In the data rows, the value 128 means zero.
Here are some points, each followed by its number:
[ 70 163 140 240  84 150 119  84 146 177 123 151 200 133 135  83 120 104
 143 112  37 187] 0
[137 172 106 211 101 126 108 145 140 126 107 107 144 144  89 130 129 116
 136 178  62 133] 1
[ 74 147 132 171 106 164 164 120  75 164 100 148 175 183 135 144 142 106
 117 121 166 179] 2
[ 77  95 137  48  93 121 146 129 127 238  90 199 236 143 217 112  83 136
 123  85  96 190] 3
[109 106 139 148 125 138  91  90 124  37 141 144 141 111  95 228 229 141
 171 103 166  89] 4
[129 133 136  85 111 106  91 150 156 124 149  90 105 122  99 119 109 130
 113 143  77 109] 5
[213  68  82  27 146 178 234 157 141 155 142 111  39  68 156 100  89 104
  49 149 255  14] 6
[ 55 163 114 193 141 159  53 121 150 133  88 139 130 223 113 111 153 122
 158 128 131 160] 7
[148 172 153 104 124 107 114 138 104 106 146  97 135  96 108 125 103 160
 105 122 106 124] 8
[165 112 137  63 149 101 188 135 119  61 181 153  78 103 111 157 154 123
 144 103 191  76] 9
[ 88 110 158 105 103 124 167 105 121 158 153 165 208 134 187 131 112 110
 109 130 150 147] 10
[125 121 143 143 142 135  99 126 136 122 135 128 112 101 127 119 130 140
 130 121 120 168] 11
[115 102 186 139 104  93 150 122 149 137 157 150 134 134 135 160 137 108
 115 134  75 193] 12
[154 140 132 119 101 155 143  91  77 147 131 121  99 125 155  96 112 156
 129 143 183  71] 13
[105 101 103 100 127 117 141 170 156 176  96 138 179 122 183 100  78  83
 135 122  90 182] 14
[133 148 150 175  62 147 151 120 146 114 195 197 210 143 121 159 116 111
 155 123  91 136] 15
[ 46 152 107 203 152 175   7  62 103 185  26 171 138 194 126 112 182 109
 178  88  54 126] 16
[ 76 165 213 206 143  60 139 144 114  52 107  94 142 141  76 185 174 160
 116  84 169 125] 17
[ 65 122 136 182 120 139 169 129  56 138  66 162 161 122 177 118 155 155
 134 109 165 142] 18
[ 74  94 168  69 109 109 164 124 110 156 154 164 228 160 175 170 147 118
  94  71  85 216] 19
[182 135 117 108 174 124  65  65 200 158 129 127  70  99 176 132  91 122
  53 168  58 128] 20
[108 149 128 123 122 106 134 165 143 147 133 105 148 127 138 142 150 104
 150 105  94 202] 21
[115 116 113 144 122 108 155 123  77  68  82 151  67 157 145 112 156 170
 139 119 245  94] 22
[166  67 135 109 161 138 155 138 143  84 179 126  81  92  93 166 164 152
 146  72 177 105] 23
[139 130  96  59 129 135 159 148 128 144 102 117 129 126 161 150  74 107
  90 104 114 135] 24
[128 173 154 151  90 171 111 173 123 135 101 102 208 132  54 144  77 103
 134 128  48 128] 25
[114 148  80 158  84 168 136 121 145 161 156 126 133 168 117 152 110  97
 113 138  94 127] 26
[138  99 132  76 142  51 151 179 171 150 148 111 154 139 120 136 120 123
 152 129 128 195] 27
[148 185  69 151 120 132 103 122 157  87 126 153 145 156  57 163 104  98
 138 132 108 111] 28
[116 106 151 140 113 106 145 134 100 161 109 123  98 128 127 115 135 145
 125 138 102 134] 29
[140 123 160 135 124 103 120 108 147 133 181 128 151 149 122 152 146 132
 135 149  83 178] 30
[113  90 188 137 189  86 111 135 151 188 116 158 154 125 124 149 138  99
 173 102  60 255] 31
[143 154 122 136 134 145  85 112 111 145 103 119  91 103 154 105 151 149
 107 118 111 104] 32
[132 143 170 110 126  78 104 108 148 118 129 152 179 145 141 139  99 143
 119  97 101 134] 33
[132 124 146 102 131  93 103 150 159 124 147 102 139 135 146 128 106 140
 122 153  84 162] 34
[131 158  46 143  75 141 143 158  95 133 119 116  79  89 123  99  83 100
 111 123 159  62] 35
[102 140 169 102 106 112 124 128 118 133 144 150 204 109 180 123  97 148
 124  90 109 146] 36
[106 201 185 106 140 107  89 140 107  76 105  58 120 122 136 116 118 154
  73 128  63 139] 37
[106 134 139 147 133 135 122 134 119 133 124 148 136 115 131 140 145 107
 136 122 105 145] 38
[ 92 176  86 155 132 115  39 179 126 119  91 132 204 139  99 157 105 142
 165  83  43 199] 39
[159 112 187  70 148 124 144 126 126 138 136 114 136  70 174 151  96 160
  73 118 116 128] 40
[105  90 124 107 140 152 147 119 115 147 148 173 137 109 140 142 156  95
 160 104 145 128] 41
[146  90 130 129 133 157  89 151  91  75  86 131  97  99 122 187 163 162
 175  82 133 120] 42
[126 182 122 159 131 135 133 120 113 115  98 143 118 143 116  89 143 178
 119 186 129  71] 43
[ 95 138 123 192 123 140  71  84 106 149  79 168 183 172 135  92 148 126
 150 136  72 154] 44
[150 105 159 100 179 125 159 112 138  85 138 117 100  90  90 152 154 121
 159 115 148 126] 45
[176  91 133  86 164 144 136  98 118 118 178 146 128 100  81 179 175 117
 171 136 112 176] 46
[158 125  43  72 140 146  85 137 160 178 109 151  95 142 143  64 112  76
  92 171 145  94] 47
[130 145 124  56 132  97 101 116 127 124 132 133 182 113 162 158  94 139
 128 124 111 152] 48
[149 113 121  88 131 111 152 145 126 168 134 123 108 108 126 113 107  98
 140 126 156 151] 49
[132 135 116 128 120 160  89  98 131 131 118 128 127 117 134 124 129 144
 154 120 102  83] 50
[192  94 159  89 176 146 132 116 150 100 168 130  42 100  88 206 173 149
 151 152 123 126] 51
[132 122 113 112 147 122 114 140 150  98 122 117  82 162 108 112 140 113
 145 147 185  92] 52
[ 88 141 183 155  78 122  87 102 148 145  67 110 142 115 158  69 112 175
 146 149  78 167] 53
[153  75 126 104 129 127 180 121 125 143 182 110  79  85 145  93 125 123
  91 142 176  80] 54
[173  55  47 127 155 184 173 154  71 104 134 135  50 116 154 148 127  76
  79 162 255  38] 55
[117 120  92 220  80 179 112  91 137 153 150 142 132 171 165 100 144 111
 156 137 134  60] 56
[109 170 170 150 123 103  87 105 126 145  91 100 122 121 138  99 126 163
 120 149  73 151] 57
[163 122  92  99 105 134 134 114 147 146 114 132 114 132 144 111  94  93
 127 117 138  92] 58
[ 46 215 222 255 120  78  87  90 168 173  60  94 212 148  96 134 127 200
 136 126   0 255] 59
[135 137 139 138 143 145 147  91 113 137 173 168 146 132 103 166 122 142
 159 116 123  92] 60
[128 174 140 150 124 157 176 113  75 164 100 124  78  97 168  74 107 153
 108 151 134 102] 61
[197  81   2  20 166 203 177 121 105 219  90 113  33 106 167  85  46  40
  69 197 253  62] 62
[ 94 149 100 130 115 141 113 129 114 114 133 140 101 130 130  81 146 153
 134 129 138  81] 63
[141  81 103  75 149 119 136 108 139 108 135 132 106 115 161 130 134 110
 113 143 160  99] 64
[131 126 109  59 127 142 185 132  96 155 127 124 100 134 158 132  93 134
  76  78 141  87] 65
[125 112 136 133 116 132 161 111 130 120 162 163 181 140 122 114 125 122
 119 115 121 118] 66
[127 112 108 149 127 130  46  87 135  81 138 122 162 167 126 112 168 143
 157 149  54 132] 67
[128 129 133 157 108 148  36  59 110  64  99 124  90 144 110 111 205 138
 165 144  83  87] 68
[138 160 166 102 120 109 111 130 160  68 155  91  99  83 114 128 127 165
  96 128 103  68] 69
[ 90 108 104  86 133 148 127  94 125 175 118 175 235 148 169 131 115 126
  94  79 106 154] 70
[120 151 128 168  88 159 146  92 132 171 126 162 208 129 119 134 106  86
 125 109  87 135] 71
[152 127  81  55 162 161 199 133 133 117 133 151 144  80 186 115  61 112
  76 121 217  77] 72
[135  80  96  78 171  75 204 236 141 163 121 121  80 118 159 109 144 136
 156 114 220 153] 73
[181 174 127  99 140 124 129 178 122 106 160  95  99 104 107  98  97 117
 132 131 158 100] 74
[143 129 134 155 177 158 131 145 118 124  76  94 143 180  61 143 151 111
 143 109 206 138] 75
[135 153 108 120 131 153 117 135 122 135 110 114  98 109 152  88 130 139
 149 155 114  98] 76
[143 161 149 142  90 167  25  82  84 112 137  95 108 148 119 129 138 140
 175  89  99  98] 77
[147 130  52 165 126 169  92 135 127 182 129 173 161 133 131 114 102  66
 148 101 126 114] 78
[161  82 130 118 139  96 255 128 128 158 175 170 100  53 138  59 116 131
  64 166 198  94] 79
[123 154 172 164 122 145 128 130 164 121 157 112 116 124 105 126 110 111
 143 163 103 139] 80
[119  90 135  98 132 103 125 184 160 184 150 136 162 114 142 104 134 123
 129 155 113 169] 81
[143 144 147 158  95 150 144 106 144 126 152 131 134 139 105 121 116 131
 100 168  77  98] 82
[ 94 191 208 155 139  68 127 142 139  56 132  76 146 142  78 154 180 170
 131 103 106 190] 83
New points follow, each followed by the numbers of its three nearest points above by angle, seen from the average point of the numbered points, nearest first.
[119 113 102  99 166  95  68 148 195 132 150 135 135 147 136 130 144  80
 182 117 103 149] : 27 31 21
[161  89 153 127 151 140  81 127 105  87 165 126  96 101 103 146 174 126
 152 164 108 123] : 51 46 68
[120 161 129 146 108 169 127 135 136 118 112 136 189 139  86 141 112 125
 128 120  99 153] : 25 71 39
[112  69 123  97 143 126 211 187  94 169 148 133  94  90 113 123 154  97
 157  61 160 141] : 73 49 41
[ 94  66 138 162 143  95 119 129 121 206 114 142 158 117 124 137 164 125
 166  93  85 246] : 31 21 12
[130 136 151 126 135 130 141 143 107 119 116 120 113 112 117 151 119 118
 108 143 164 110] : 55 6 9
[163 132 123 116 143 144  95 126 121 111 140 113 106 172 119 128 130 144
 138 118 103 114] : 77 67 68
[132 130 100  95 109 134 130 114 166 168 125 129 146 108 167 139 101 108
 129 123 110 162] : 14 3 24
[110 133 180 175  90  56  36 104 164  98 224 165 156 166  76 169 176 137
 137 171  57 156] : 30 67 12
[101 114 152 139 131 105 148 136 164 201 114 151 165 109 145 111 125  79
 152 147  86 214] : 31 14 81
[148 158 179 131 115 115 197 142 143 130 141 105  96  80 111  74 105 137
  49 192 125 119] : 79 61 54
[106 130 155 111  86 116 123  94  96 133 145 167 167 153 152 131 146 146
 139 120 100 157] : 19 36 10
[119 107 134  82 157 151 172 132 109 178 128 143 175  95 165 105  70 112
 129 139 145 108] : 72 10 3
[128 129 153 194 119 158 117 119 134 124 150 161 170 147  97 126 110 123
 152 110  91 123] : 15 0 71
[151  90 118 100 140 135 157 159 124 159 135 113 110 127  87 157 124 116
 134 124 150 189] : 49 27 73
[160 160  70 149 129  99 102 173  99 183  63 128 116 169 129 114 107  98
 172 151 159 139] : 78 47 75
[106 112 143 149 152 141 106 129  96 128 129  88  98 127 135 128 150 147
 140 117 134 180] : 11 42 83
[140  53  94  39 159  80 141 209 137 156 129 120  92 147 158 119 127 110
 155 105 163 206] : 73 27 49
[141 119 116 122 159 158  98 148 127 151 140 115 106 137  98 139 132 119
 141 108 146 125] : 75 23 52
[142 101 144 133 121 139 185 141 123 144 179 153 122 130 146 102 134 118
 115 167 152 105] : 79 54 6
[127 134 113 145 152 138 131 134 118  96 110 124 115 152 122 133 116 132
 126 111 187 112] : 22 75 52
[179 135  94  59 113 157 198 199  90 107 149  99 110 105  98 143  65 119
  93 117 200  71] : 6 74 72
[118 116  77 171 178  70 116 133 178  78  99 122  89  84 125 137 154 120
 148 131 163 145] : 52 45 11
[161 182  77 120 116 138 114 206  99 141 116 131 156  93 112 153 123 110
 136 106 122  87] : 35 74 78
[153 120 172 178  99 156 155 112 134  96 184 111 166 153 108 133 144 141
  92 146 131  88] : 82 66 15
[112 112 150 162 145 104 117 165 127 156 138 149 148 119 101 133 152 136
 155 103  79 220] : 31 21 38
[101 147 131 167 103 113  93 124 138 103  95 146 117 162  89 132 172 144
 149 144  91 157] : 7 1 68
[152 162 127 163 118 120 126 119 139 123 129 101 122 129 108 159 141 135
 112 145  84 109] : 1 82 28
[ 97 145 130 156 127 121  87 137 151  90 141 123 143 149 102 159 158 145
 141 120  98 166] : 83 39 67
[121 137 112 186 121 157 169 131  94 167  90 147 185 164 106 142 108  81
 159 113  84 115] : 71 25 2
[136 115 138 121 140 134 120 111 139 120 150 165 140 138 113 178 154 139
 197  91 116 160] : 46 4 60
[122 119 131 191 106 153 137 128 120 133 175 170 181 147  99 151 140 107
 169 109 138 102] : 15 60 66
[105  89  53 177 210 104  90 140 120  68 100 112 105 171  95 139 168 140
 132 137 241  54] : 52 22 75
[ 87 130  98 172 113 107  63  95  97  97  94 153 138 151 130 135 164 118
 155 123 165 151] : 7 16 44
[110 196 111 193 120 138  64 146 128  71 123  85 128 102 112 112 118  96
 155 135  98 146] : 1 39 80
[110 125 100  75 101 122 157 140 117 114 152 152 154  95 166 110 102 141
 126 104 164 120] : 72 65 10
[111 157 192 122 107 120 141 131 134 126 106 115 120 144 117 123 138 155
 146 117 132 151] : 83 17 53
[166 148  50 100 152 197 130 138 124 163  58  80  87 157 148  63 127  85
 113 167 255  40] : 62 55 47
[115 117 120 122 129 143 144 127 116 139 136 161 133 106 119 137 132 125
 143 127 124 153] : 41 46 38
[111 124 112 165 140 138 130 130  96  94 137 137  98 128 117 124 144 138
 117 134 196 110] : 22 55 52
[148 142 101 125 148 145 120 134 104 112 127 101  87 108 102  90 130 109
  93 138 138  44] : 35 55 74
[122 147 112 101 115 109 147 100 126 139 104 156 166 135 150 155 120 116
 119  92 109 141] : 70 19 3
[114 158 114 169 108 158 104 139 125 139 109 137 156 119 132 120 130 153
 134 136  85 119] : 1 0 44
[ 92 134 112 183 105 180  69 103  78 155  97 132 144 129 151 121 127 128
 140 103 121  94] : 16 56 44
[146  79  89 130 135 144 186 133  94  85 184 150  85 150 139  86 130 102
 160 163 213  13] : 55 54 52
[121 178 125 142 119 129 128 148 118 109 101 119 129 110 115 122 128 154
 122 120  97 115] : 37 8 43
[143  84  94  58 121 104 177 128 101 127 184 130 129 120 195 108  77 116
 123 119 181  88] : 72 54 64
[112 120 152 133 130 151  82 105 120 108 122 115 134 137 116 145 137 142
 130 140  83 180] : 67 11 59
[ 82 123 129 140 160 140 123 130 116 121 142 141 128 129  97 177 151 141
 144  95 159 136] : 4 17 23
